In the rows, zero is written as 128.
Each path below is one point turned by a fixed rotation once a step. After each direction that follows a path, write how fast that rotation turns it, in deg/step (0 if it stays still).
Each turn is a multiple of 5 degrees from 10 to 175, or 0.
Each row of a path follows its step; steps can be skipped.
path 1
step 1: [125 141 130 136 124 132 139 146 125 130 141 116 124 128 123 122 119 117
 127 128 119 127 119 126 116 129 130 130 123 124 128 132 124 130 117 124
 123 130 127 125 133 137 125 122 135 123 127 135 137 136 128 124 126 135
 124 138 136]
step 2: [116 129 138 125 129 120 124 125 123 129 132 137 136 130 135 125 120 128
 124 121 137 131 118 129 133 125 137 134 137 131 133 123 124 124 114 136
 122 128 126 140 112 131 132 136 125 142 128 119 129 126 122 138 124 139
 124 128 123]
step 7: [126 128 126 138 141 128 129 125 131 133 127 130 125 133 131 113 132 109
 131 124 124 133 131 117 125 119 123 123 126 129 116 127 124 131 129 135
 124 124 130 120 118 122 131 135 130 121 131 123 143 124 125 120 129 127
 122 145 132]
step 11: [134 133 120 131 135 131 135 122 127 136 139 124 120 133 121 130 134 136
 134 126 117 122 135 126 130 129 133 129 133 133 132 132 135 121 132 129
 128 129 127 134 141 130 121 110 138 129 123 142 122 127 127 131 136 113
 129 141 130]
step 14: [133 124 128 118 113 122 119 144 130 133 130 133 135 124 131 117 116 122
 128 128 127 130 123 127 125 120 114 120 110 136 135 133 133 122 127 131
 125 132 128 129 130 132 127 126 134 125 140 136 122 133 124 130 130 131
 136 134 122]
step 26: [133 135 120 130 132 134 122 144 139 124 114 130 121 134 139 127 139 132
 124 139 126 126 123 131 121 127 132 123 133 130 137 130 121 130 134 128
 118 122 125 121 140 128 129 126 114 123 126 128 142 130 129 135 132 132
 138 128 123]
step 28: [126 131 126 127 131 130 140 127 133 139 136 119 122 146 118 125 122 129
 129 127 126 131 125 132 133 129 131 147 133 129 128 121 140 128 130 127
 131 123 121 142 139 131 127 137 133 126 123 133 133 123 121 133 135 126
 134 115 132]
step 31: [125 123 127 130 121 138 124 143 116 123 133 128 131 117 127 118 116 128
 126 132 132 130 119 142 135 134 125 138 126 126 140 120 119 118 131 125
 126 134 134 126 120 119 117 130 131 131 136 123 128 134 122 136 124 138
 128 127 123]
step 33: [130 121 126 129 125 128 128 128 134 119 124 113 124 116 128 123 130 136
 126 122 121 133 121 126 136 119 135 124 123 136 114 133 143 126 124 116
 127 135 138 122 131 135 129 134 121 117 133 122 127 119 132 132 125 127
 128 127 140]
step 34: [133 137 130 126 145 136 129 131 127 128 134 121 121 133 128 135 129 123
 124 121 122 131 134 114 125 136 125 135 143 121 123 122 132 122 123 121
 127 124 115 119 126 129 132 131 140 138 137 118 121 136 126 130 137 124
 122 127 126]
Speeds:
[129 127 127 129 129 127 128 128 126 127 127 128 127 128 129 132 125 123
 129 127 130 129 129 129 129 129 129 127 129 129 128 130 129 129 126 131
 126 126 126 131 129 129 127 131 131 125 127 126 128 132 130 129 128 128
 127 131 130]  65
[132 131 130 128 129 129 126 126 129 129 127 128 126 127 129 127 127 128
 126 128 127 129 128 129 129 128 127 129 129 128 131 132 134 130 127 128
 127 127 126 126 127 127 130 130 128 127 128 129 126 126 128 131 126 129
 128 124 128]  60
[129 127 128 130 129 129 128 124 126 128 128 126 132 125 127 126 129 130
 127 128 127 130 127 129 130 130 131 125 127 129 130 126 130 129 128 128
 130 131 129 131 125 126 128 125 127 126 128 126 127 129 131 130 128 131
 129 130 126]  175
[126 129 125 126 127 128 126 126 130 124 129 127 130 127 129 127 128 127
 129 132 128 125 127 129 130 127 128 128 128 127 125 130 125 128 129 128
 127 127 125 129 129 125 130 129 130 129 129 130 127 130 128 130 125 130
 130 128 126]  65
[128 127 128 131 130 129 128 128 130 130 128 133 127 127 129 127 127 129
 127 129 128 128 127 130 128 126 133 131 128 128 126 130 127 125 127 129
 127 129 129 126 127 126 126 127 128 129 128 126 124 128 127 129 126 125
 128 129 128]  160
[129 127 128 128 125 130 130 128 132 127 130 130 129 126 125 127 129 128
 130 125 131 130 129 129 127 126 126 128 128 128 128 128 128 130 132 130
 126 129 125 128 125 128 127 126 129 125 128 126 129 129 126 127 126 126
 129 126 127]  45
[129 126 125 128 127 128 127 127 128 127 127 125 130 127 128 127 126 130
 130 125 132 129 127 128 131 127 128 129 129 128 130 130 129 126 127 127
 129 127 130 128 129 131 130 128 130 128 128 130 126 125 126 128 131 125
 131 129 127]  130
